One turning vector, and how many steps it has turned:
The counts run from 0 to 876.
[195 113 129 104 114 107 130 148 118 128 123  79 144  78 135 114 172  83
 131  81 124 132 112 136 100 165 144 122 126 172  87 137 155  88  85 102
 133  95 122 120 101] | 229
[119  99 110 132 146 164  99  92 104 173  86 129 136  83 142 156  90 121
 133 125 170 154 134 109 139 153 124 160 154 137 101 140 121 120 156 128
 165 187 117 103 154] | 52
[150 119 152 101 144 185 115 153  53  76 102  88 154  92 186 127  95 109
 125 104 158 138 120 156 139 127 126 116 148 116  92 132 117 148 129 133
 129 141 122 111 133] | 484
[119 133 132 120  87 163 107 132 105  80  84 140  95 111 121 110 137  96
 142 113 134 113  77 132  63 155 139 130 158 148  61 111 109 116 118 105
 134 155  98 127  89] | 331
[139  95 162 114 119 164  93 128  62 138 121 110 132 115 161 164 100 112
 155  68  99 133 128 144 117 117 105 164 161 112 124 109  90 142  96 127
 138 111 166 143 154] | 616
[129  80 133 107 133 130  85 143 106 138 131 108 103 116 177  88 104  99
 147 127 118 135 103 108  88 155 111 149 142 134  76 173  77 150 150  80
 133 152 152 121 117] | 627
[109 111 122 151  89  74 115 133 128 132 131 134 141 124 100 139 129 142
 130 142 168 115  69  82 143 150 129 143 108 138 101 172 128 102 139  86
 112 154 103 155  93] | 303
[115 159 114 129 152 142 148 126 148 130  95 156 115 102  81 136 115  97
 117 112 193 123  80 103 121 129 127 135 126 185 137 148 169 120 125 139
 181  94 134 143  92] | 572
[162  74 128  87 163 107 134 156 117 143 142  98 130  91 152 165 113 124
 111 125 149 143 123 126 135 151 108 118 138 159 144 172 178  93 122 134
 113 103 182 125 155] | 376
[135 114 123  97 144 100 140  95 154 122 101 118 191 113 133 135  82 114
 145  88 170 138 126 138 145 136 139 178 121 135  95 125 124 181 114  94
 152 111 169 161 151] | 845
[174 132 140 105 191 136 137 154 124 114 108  89 146 133 158 101 150  63
 106 107 158 148 113 162 123 143 107 138 113 155  74 142 124 134 123 141
 151 108 137  91  92] | 354
[ 98 100 144 133 158 178 157 136 112 128 112 180 156  86 110 142 112 113
 119 110 144  99 136  82 135 184  99 199 158 117 125 122 121 110 134 140
 155 127  74 114 122] | 547
[ 68  83 137 152 138 157 103 156  92 104 137 159 130 115 156 150  88 151
 121 150 126  97  90  88 135 158  99 121 149 116 128 165 127 100 161  88
 117 151 105 131 130] | 405
[140 152 133 104 206 184 153 152 124  97 140 155 104  83 133 137 107 137
 158 108 104 116 123 160 153 152  88  99 159 114 102 149 116 147 124 148
 143 111 147 182 160] | 116
[108  89 117 145  96 147  94 121 125 167  98 139 136 110 112 156  78 148
 159 137 163 131  73 108 110 148 121 151 145 143 109 130 117  89 179 119
 146 161 132 149 135] | 178
[116 102 131 140  86 106 133 125 134 144 110 135 135 141 101 158  77 104
 138 124 179 132  55  85 108 155 110 166 139 176 125 144 126 104 167 102
 137 155 132 151  97] | 177
[189 117 142  82 147 114 140 168 132 131 144 128  61  93 153 128 138 105
 147 139 117 109 105 194 142 157 112 100 144 140 137 150 154 131 123 136
 136 120 149 141 121] | 238
[122 113 138 135 111 172 155 136 105 150  95 167 129  69 133 174 159 125
 126 107 138 105 137 143 142 155 128 187 147 111  85  84 110 109 132 148
 159 125 116 131 107] | 321
[107 163 135 166 164  93 150 145 140 126 155 170  90  92 144 120 189 119
 130 121 119 117  81 113 168 150  79 101 118 134 121 138 119 176 142  95
 134 103 112 132 100] | 792
[145 154 141  84 166 201 125 137 122 119 122 156 121  87 119 127  79 144
 172 104 123 107 110 140 128 171  95  96 185 140 127 124 133 132 120 149
 151 102 132 179 161] | 115
[135 137 131 139 111 137 116  93 132 147  75 149 131  75 156 167 139 107
 142 108  97 110 115 142 157 146 132 188 166 101  98 104 110 122  96 137
 156 159 118 110 158] | 190
[168 117 142 128 113  94 107 137 113 129 116 139 106  91 149 110 146 130
 138 106 105 127 103  69 148 199 111 108 152 134 134 116 118  99 119 102
 148 147  52  90 124] | 657
[169  91 140 106 115  75 136 128 121 165 129 100 154 137 130 136 136  74
 139  85 129 150 108 123 108 144 102 200 132 136  93 146  73 101 136 104
 140 126 165 115 106] | 750
[116 141  80 148 115 100 127 143 153 147 123 143 145  77 152 131 172 124
 137 140 152 124  72 127 144 119 148 109 137 177  59 113 150 118 159  92
 129 132 161 113 106] | 202
[111 145 125 135 162 134 131 157 119 144 171 111 222 109 112 117 156  92
 127 136 161 137  72  64 155 145  87 154 135 141  77 137  99 125 138 115
 121 141 114 133 144] | 777
[141 151  97 158 106 119 125 149 114  96 122 135 111  70 125 130 105 120
 138 128 170 158  82  83 137 145  97 121 107 163 104 172 123  62 198 127
 135 136 117 152  89] | 77
[135 132 149 118 150 151 157 139 113  60  86 106 189 111 145 154 104 110
  93 125 206 115  88 143 180 121 140 113 150 142 127 113 165 139 126 141
 140 125 113 121 113] | 709
[124 127 140 110 133 126 165 121 115  55 120 133 184 109 139 184  73 117
 128  99 166 103 100 146 179 101 111 153 128 120 121 135 152 166 108 111
 112 125 145 184 142] | 840
[134  95 115 131 144  91 127 142 128  81  95 123 153 128 198 133 122 139
 119 124 147 121  99 147 158 121 150 123 125 130  85 125 110 150 152  66
 119 127 177  93 100] | 855
[165 112 166  98 117 114 134 140 112 108 112  75 164 139 140 176 107 113
 119 123 169 113  60 165 136 112 117 129 157 148 121 138 150  95 124 144
 111 125 171 155 141] | 608
[139  81 121  99 170 124 111 121 145 152 115 129 145 120 132 149  78 131
 136 136 186 139  94  74 158 170 129 122 156 165 161 144 156 122 155 107
 161 122 133 104 155] | 277
[131 113 162 117 130 181 128 167 121 166 106 122 163 141  87 148 136  93
 137 101 141  90 101 117 101 175 115 167 137 136 110 119 143  93 107 140
 153 126  58 101 120] | 679
[106 140 159 136 131 153 130 130 134 100 109 175  98 109 106 120 135 116
 157  93 118  77 104 157 109 168 116 120 119  99  92 126 134 175 111  97
 151 119  89 161  87] | 690
[158 117 137 117 135 104 132 157 111 105 132  95 157 101 152 112 178  76
 132  92 116 121 127 140 113 137 113 137 116 153  58 158 134 105  82 123
 116  87 131 117  88] | 228
[145 155 146  73 155 138 155 150 128  55 148 135 125 100 113 124 100  75
 117 116 130  98  93 136 138 142  91 106 168 162 154 156 136 128 100 143
 125 107 131 161 151] | 113
[170 116 174 101 144 170 110 134  95 114 101  97  99 138 144 141  61 102
 140 112 149 136  92 179 119 135  85 169 148 100 116 152  92 133 140 146
 141 161 146 167 127] | 611
[140  76 146 109 125  62 140 162 115 147 161 110 131 109 148 118 140  88
 123 102 133 131 127  62 141 164  93 187 108 135 143 141 115 156 114  72
 132 118 118 104 107] | 524
[177  80 154 118 135  53 148 109 118 115 105 102 131 145 136 136 122 121
 114 108 141 109 105 114 164 172 114 158 118 104 133 148 136 161 113 105
 127 165  91 115 115] | 160
[129  77 142 125 137 106 105 182 120 168 149 147 103 116 158 117 135 151
 144 139 123 117 123 106 149 199 103 151 106 101 109 152 102 132 169  66
 141 146 113 102 101] | 527
[111 132 163 154  84 104 113 155  90  98 166 133 102  90 134 124 150 130
 132 131 122 100  79  59 170 162  87 100 138 124 152 138 147 124 110  95
 120 127  70 121 115] | 662
[156  99 138 118 111 136 150 140  76  90 124 131  66  71 138 142 149 138
 146  94 178 132 157 143 139 147 159 126 132 151 138 122 147 159 113 126
 156 109 139 124  70] | 594
[148 145 116 104 183 179 131 139 144 174 104 123 128  85 130 133 131 109
 146 118 161 148 127 171 123 131 125 133 142 137  69 135 139 120 131 159
 184 100 178 123 117] | 348
